In the rows, 128 means zero.
Rows swapped in pairs by one turn or mirror: which row each one swaps with:
Poner: [159 145 126 126 143 112 122 160 144 136 114 160 132 144 141 100 125 137
 108  86 151 101 155]
nemes: [141 102 123 123 129  61 115 134 148 135 126 139 137 148 140 112  85 123
 122 128 124 117 148]
Mele: [166 126 118 138 158 144 114 147 149 136 144 145 136 137 122  87  99 143
 116 130 155 161 139]
kilob: [156  93 100 166 134 163 130 144 135 135 140 112 147 142 132  94 118 117
 129 110 127 132 143]
zerov: [145 124 128 140 124 118 116 132 125  96 132 175 130 141 143 118 111 111
 106 105 121 142 155]
tas: [168 126  98 138 113 106 124 149 154 125 123 125 146 142 152 144 117 103
 101 108 150 127 133]
burek: [117 128 162 125 134  86 107 138 149 133 130 135 139 147 132 126 118  94
 123 107 142  91 140]
pipor: [157 105 106 115 134 114 122 129 151 129 132 119 142 156 118 114 120 165
 130 127 155  75 149]
topuz: [143  92 123 131 119 122  85 140 175 130 103 133 123 167 130 125  99 111
 125 138 131 116 143]
ged: [159 119 131 124 137 138  96 129 135 138 141 145 145 144 115 100 143  71
 131 122 136 102 158]
voba: [134 126 103 127 140 145 130 125 142 121 127 140 125 146 105  95 127  96
 118 123 172 125 151]
tedub: [147  98 137 115 120 131 103 117 145 106 120 152 139 170 124 138 106 115
 119 102 143 130 163]
Luza: [146 103 137 175 156 129 102 146 136 149 116 136 135 131 125  84 122 127
 116 130 103 130 158]
Bufoz: [152  99 140 115 137 122  97 108 150 134 118 131 146 174 118 126 108 139
 147  98 126 106 164]
Sekuf: [175 147  93 146 138 135 109 137 143 132 121 112 134 141 127 120 119 142
 133 115 111 157 142]
Rasid: [184 125 148 143 134  80 103 139 138 150 127 141 140 144 127  89 133 148
 131 112 151 123 132]
lur: [139 117 147 129 139 135  77 122 153 150 134  91 162 126 127 118 106 115
 106 119 115 116 135]
lusi: [127 113 143 160 145 119 107 130 121 133 119 105 164 130 141  78 104 116
 107 103 119 110 142]
gar: [121 146 126 162 140 111 131 146 129 136 137  99 158 114 119 103 133 132
 124 133 145 126 121]
Rilad: [150 115 100 148 133 103 132 167 151 143 131 114 143 138 145 128 117 102
 121 120 137 134 106]
mivo: [163 135 112 153 136 111  97 135 142 139  95 108 130 149 106 148 139 130
 113 132 123 143 135]
Zorus: [127  91 103 166 128  94 131 132 147 128 118 121 136 165 127 137  98 135
 128 142 119 105 152]
lepa: [165 128 105 137 127  98 134 147 149 130 122 149 134 151 143 128 123 169
 113 124 158 109 150]
tazu: [152 122 115 127 127 116 106 134 149 132 137 139 131 149 114  97  94  89
 138 103 134  70 148]
segu: [ 94 113 106 120 143 125 104 135 145 127 121 138 131 149 132 116 115  94
 120 141 108 104 148]
vor: [147 151 120 138 129 122 113 130 136 131 149 113 150 149 119 142 160 123
 132 146 131  86 140]
Kap: [122 101 137 124 143 131 118 124 149 123 113 142 137 149 126  99 135  75
 122 121 121 105 154]
guba: [120 120 149 140 149 114  87 111 136 126 147 146 141 129 121  94 141 128
 107 122 113 136 166]
Pon: [131 101 110 141 153 118 125 161 144 162 142 111 152 128 158 113 118 120
 107 109 127 129 125]
kupi: [137 158 112 150 147 105 141 148 141 127 152 113 135 120 134  97 134  98
 118 114 131 128 140]
Dazi: [127 126 116 154 118 103 105 143 144 140 103 153 129 142 135 149 126 156
 108 142 120 118 139]
gedo: [171  98 137 135 142  99 107 127 145 135 181 128 139 147 131 128 134 116
 130 141 132 130 142]
sigav: [151 163 131 138 137 156 109 121 125 113 126 108 128 130 110 115 114 101
 119 129 123 129 154]
goli: [141 104 109 146 155 127 133 127 130 156 148 145 143 135 119  91 145 149
 130 129 130 104 169]
lupuz: [105 130 148 124 140  87 118 135 152 128 108 140 134 141 113  93 104 119
 121 123 159 100 150]
temep: [146 116 141 140 121 125 101 144 148 151 120 119 142 144 121 139 129 114
 110 122 176 129 105]
vabo: [147 138 142 147 136 141  97 126 124 137 130 159 145 139 118 111 159 139
 132 146 126  95 155]
Vemit: [184 123 112 141 142 139 106 142 140 138 158 120 136 145 120 124 132 118
 133 129 136 165 138]
Fadug: [129 126 100 144 138  80 102 136 146 129 123 106 133 155 126 100  89 110
 128 151 125 105 137]
Bilet: [174 127 101 152 131 118 108 125 150 126 118 119 129 141 117  90 152 116
 126 161 152 143 147]
mafaz: [133 169 137 140 130 104 114 146 122 113 116 157 132 162 107 109 125 122
 129 101 147 110 149]
kuzun: [114  90 136 131 121 116  99 132 130 149 120 132 169 159 121 125 129 132
 133 119 158 127 121]
Zorar: [173 127 108 137 145 127 139 155 154 130 129 103 128 127 125 100  81 119
 120 136 126 138 137]
neze: [141 136 111 149 117 113 110 125 138  95 112 172 123 157 104 102 139 140
 126 132 140 113 159]
gan: [158 122 151 120 124 143 116  98 135 129 133 141 148 144 142 127 104 113
 115 103 147  88 142]
som: [150  93 139 151 105 115 107 129 117 127 103 148 155 163 126 117 122 124
 126 104 162 113 136]
Fov: [143 150 117 150 110 110 127  97 124  94 119 130 139 152 119 110 145 129
 128 132 126 108 153]
gudus: [153 102 119 134 155 120 123 126 122 139 112 136 139 162  93 106 123 132
 130  87 138 112 172]
Puvi: [124 106 143 127 120 144 109 107 143 113 137 136 156 166 116 144 102 137
 122 144 144 119 136]
lotu: [150  84 132 122 138 113 115 141 149 138 127 118 139 146 122 112  87 145
 124 116 116  81 145]
tavi: [139  99 164 126 127 142 114 122 138 128 112 121 149 143 111 123  86 104
 128 126 118 100 140]
Vapok: [133 137  84 120 137 118 117 139 141 128 137 122 135 147 117 101  69 115
 123 107 127 120 151]
mek: [157 151 144 144 149  98 122 131 152 135 141 100 144 146 127 119 156 138
 117 119 161 116 149]
rugak: [140 124 130 159 138 119 117 118 114 130 146 119 160 118 134  96 131 109
 118 133  93 131 146]
saf: [170 106 138 164 129 106 112 138 142 138 143 128 151 142 122 112 156 163
 123 123 155 118 130]
Zizub: [155 135 104 148 138 141 109 145 141 123 120 114 130 119 120 104 104 130
 113 141  82 118 139]
Gakal: [183 158 104 129 135 128 113 135 146 139 143 131 122 133 138 116 102 111
 126 141 144 125 121]
loma: [166 141 117 155 121 127 105 137 161 130 129  97 140 113 148 117 121 107
 101 112 122 108 127]
vep: [127 134 134 143 135 116 134 115 150 123 157 105 157 152 128 101 115 158
 120 126 167 106 148]
mitu: [127 127  86 129 144 127 118 132 149 127 118 133 139 137 124  86 135 125
 117 142 150 162 150]
mep: [119 122 113 131 123 131 123 138 116 119 140 160 149 164 109 114 116 163
 143 127 134 130 135]
ruza: [148 115 143 123 147 120 106 131 164 132 129 132 142 138 133 104 145 173
 106 144 137 147 147]
Tomeg: [126 166 148 143 134 121  85 144 140 130 126 151 135 140 120  91 104 142
 124 136 145 128 130]
doga: [169 119 143 116 142 105 118 145 142 146 132 110 135 156 120 134  83 129
 127 100 161 108 146]
Rin: [130 117 100 149 125  75 117 140 134 128 161 136 136 150 129 129 105 152
 123 118 137 141 136]
Kavu: [157 151 118 145 129 154  86 149 127 124 106 141 139 121 118 102 132 150
 112 130 118 113 133]

zerov pairs with gedo
Fov pairs with Rasid
Kap pairs with Rilad
sigav pairs with doga
burek pairs with kupi
mitu pairs with kuzun
guba pairs with Rin

Rows swapped in pairs by one turn or mirror: which row each one swaps with:
zagef: [145 133 105 120 127 126 145 101  94  93 107 115 109 103  92 111 140 122
 110 132 141 107]
fab: [137 116  92 111 163 111 134 146 113 122 137  97 134 101 104 124 146 144
 108  86 117  99]
Mav: [154 150 104 151 112 120 116 141 103 106 114 129 123 138 131 153 124 127
 109  89 128 134]
Minon: [147 127  99 121 121 125 140 106  86  94 112 117 105 102 101 113 140 119
 108 137 143 102]
vufam: [143 127 101 119 128 133 132  97  94  93 106 122 104  99 107 116 138 114
 112 130 146  95]
Velid: [ 82 139 102  90 111 135 132 118 110  78 125 114 143 124 111 142 152 138
 124 106 156 122]
nas: [142 152 103  96 109 125 147 109 101 133 126 129 153 107 114 152 123 127
 108 110 148 100]
Zin: [ 88 142  96  90 107 135 134 116 110  84 122 113 144 127 106 142 157 139
 127 100 154 122]
gimin: [124 146  99 103 151 140 136 162 108 133 108 115  91 133 116 136 115 105
 127 111 122  97]
Piri: [127 149 119 114 107 136 133 113 130 119 138  93 118 125 128 134 169 117
 103 140  98 134]
Pamif: [ 99 124 116 109 137 135 123 111 114 101 158 120 113 100 124 156 151 112
  97  84 148 143]
vov: [144 145 111 148 118 124 112 138  91 100 127 126 116 140 130 156 130 120
 124  77 127 139]
rap: [137 118  90 105 146 107 129 144 111 131 136  98 137 102 119 124 147 146
 102  83 112  98]
muke: [124 148  94 114 150 134 137 161 106 137 110 104  89 131 124 123 117 108
 124 113 125  97]
meted: [115 148  75 123 122 103 133 106 133 100 156 110 103 136 135 159 130 133
 125  98  96 104]
Toza: [133 150 109 118 109 122 143 131 118 121 132  94 112 128 137 123 154 114
 103 141  92 139]
medu: [111 137  89  96 124 138 111 160  89 133 123 129  92 101 125 156 140 153
 130 106 129 105]
ros: [148 150 111 145 113 111 117 142  92 101 115 124 108 141 119 143 132 122
  93  93 129 140]
bof: [ 83 138  96  88 117 136 132 114 105  81 123 116 142 126 101 141 155 136
 130 105 150 120]
Bop: [141 124 111 125 128 134 143  96  91  91 114 120 106 103  97 118 139 120
 110 132 143 101]
nezol: [ 87 136  97  93 113 138 131 119 107  81 120 115 145 132 107 138 159 137
 127 101 153 117]
Pir: [135 140 112 127 111 138 137 127 119 126 135  90 125 117 132 134 174 118
 103 140 102 135]
pugu: [ 96 131 113 112 155 111 120 140  94 124 152 120 113 116 131 147 132 169
 144 120 118 114]
misad: [ 93 130 116 106 153 113 122 140  99 115 146 123 111 121 127 151 125 164
 152 118 120 115]
kuv: [ 91 129 117 109 151 108 121 136 101 117 152 122 115 123 128 156 132 169
 144 117 120 117]
mimu: [111 150  87 117 126 107 126 102 134 104 161 110 110 133 133 166 131 136
 132 100 101  96]
Kitim: [141 143 103 126 114 139 129 122 130 130 132  93 111 122 125 122 166 104
 104 137 100 125]
bog: [137 148 105 118 115 131 131 137 130 125 135  90 130 127 122 141 175 122
  98 144 106 129]
mib: [132 152 103  93 119 124 165 106 107 139 122 132 141 107 109 153 122 121
 114 106 143 100]
Pak: [122 148  91 117 158 130 135 154 105 133 115 101  89 123 125 127 124 103
 131 112 127  91]
Kuve: [122 131 115 119 105 137 123 114 124 123 138  94 124 125 128 138 168 109
 117 140  94 133]
vovo: [159 151 105 151 114 124 118 137  94 109 118 126 103 121 127 149 123 111
 110  91 127 130]
Fes: [108 126 121 111 134 131 137 104 111 101 159 122 112 102 119 153 149 108
  88  90 147 140]
rul: [137 154 101  99 118 119 154 108  97 142 135 129 150 111 115 148 127 124
 102 105 146 106]
vozor: [147 128 104 111 121 133 142  97  94  92 113 123 104 106 107 108 144 119
 105 133 146 110]
regu: [ 98 127 117 116 134 135 126 111 110 107 158 120 105 108 122 153 147 110
  83  93 143 145]
getak: [123 149  99 116 154 125 140 160 110 138 106 104  93 124 115 124 115 110
 128 111 122 103]
rimu: [100 127 121 115 133 137 119 107 106  97 154 119 104  98 116 151 153 108
  94  90 148 140]
Gev: [141 121  93 105 152 114 130 157 112 134 138  96 135 104 122 126 157 146
 111  90 122 102]
Birif: [158 151 113 139 109 122 126 148 104 101 116 136 120 124 137 155 127 135
 108  89 130 136]
ket: [ 99 129 115 108 151 110 118 142 104 121 151 116 115 118 130 153 126 170
 146 122 118 122]
kabun: [ 82 137  96  88 113 134 132 113 109  81 126 114 146 122 112 144 151 137
 128 101 150 124]
Volu: [ 98 133 114 107 151 106 120 140 103 118 147 116 113 124 132 155 128 171
 146 122 122 118]
puv: [119 142  88 114 158 129 140 158 113 132 108 102  92 129 121 133 120 103
 135 111 120 101]
Popus: [122 151  92 115 150 124 133 168 103 133 117  99  89 129 120 134 117 109
 124 113 119  97]
zisod: [147 152 108 146 120 108 114 148 103  97 127 127 112 132 129 154 127 121
 112  82 128 142]
nuno: [ 97 127 115 109 151 113 124 142  95 121 148 121 115 117 131 155 123 165
 149 127 119 118]
Duder: [ 85 143  88  89 110 136 129 113 106  85 118 119 147 124 109 139 152 131
 124 100 150 119]
Gula: [110 153  82 117 130 109 124 106 137 106 157 111 101 137 137 156 129 127
 141  99  98 102]
Gof: [115 144  84 117 131 104 130 114 139 107 155 106 106 135 130 164 127 132
 126  94  94  98]
kifo: [148 125  99 116 129 128 145 108  88  84 119 120 105 103  96 113 151 122
 119 135 137 100]
Bamid: [118 119 101 120 109 145 140 117 123  70 160 111  96 109 128 132 148 124
 126  88 137 128]
gefo: [125 149  72  98 119 153 121 124 102  96 152 132 136 115 110 117 151 140
 126 134 148 106]
butuk: [111 136  96 111 131 130 110 120 124 124 154 107  86 142 110 185 123 122
 123 124 126 120]

pugu pairs with Duder
misad pairs with bof
Gev pairs with nas
Pamif pairs with mimu
Kitim pairs with vovo
Toza pairs with ros
getak pairs with zagef

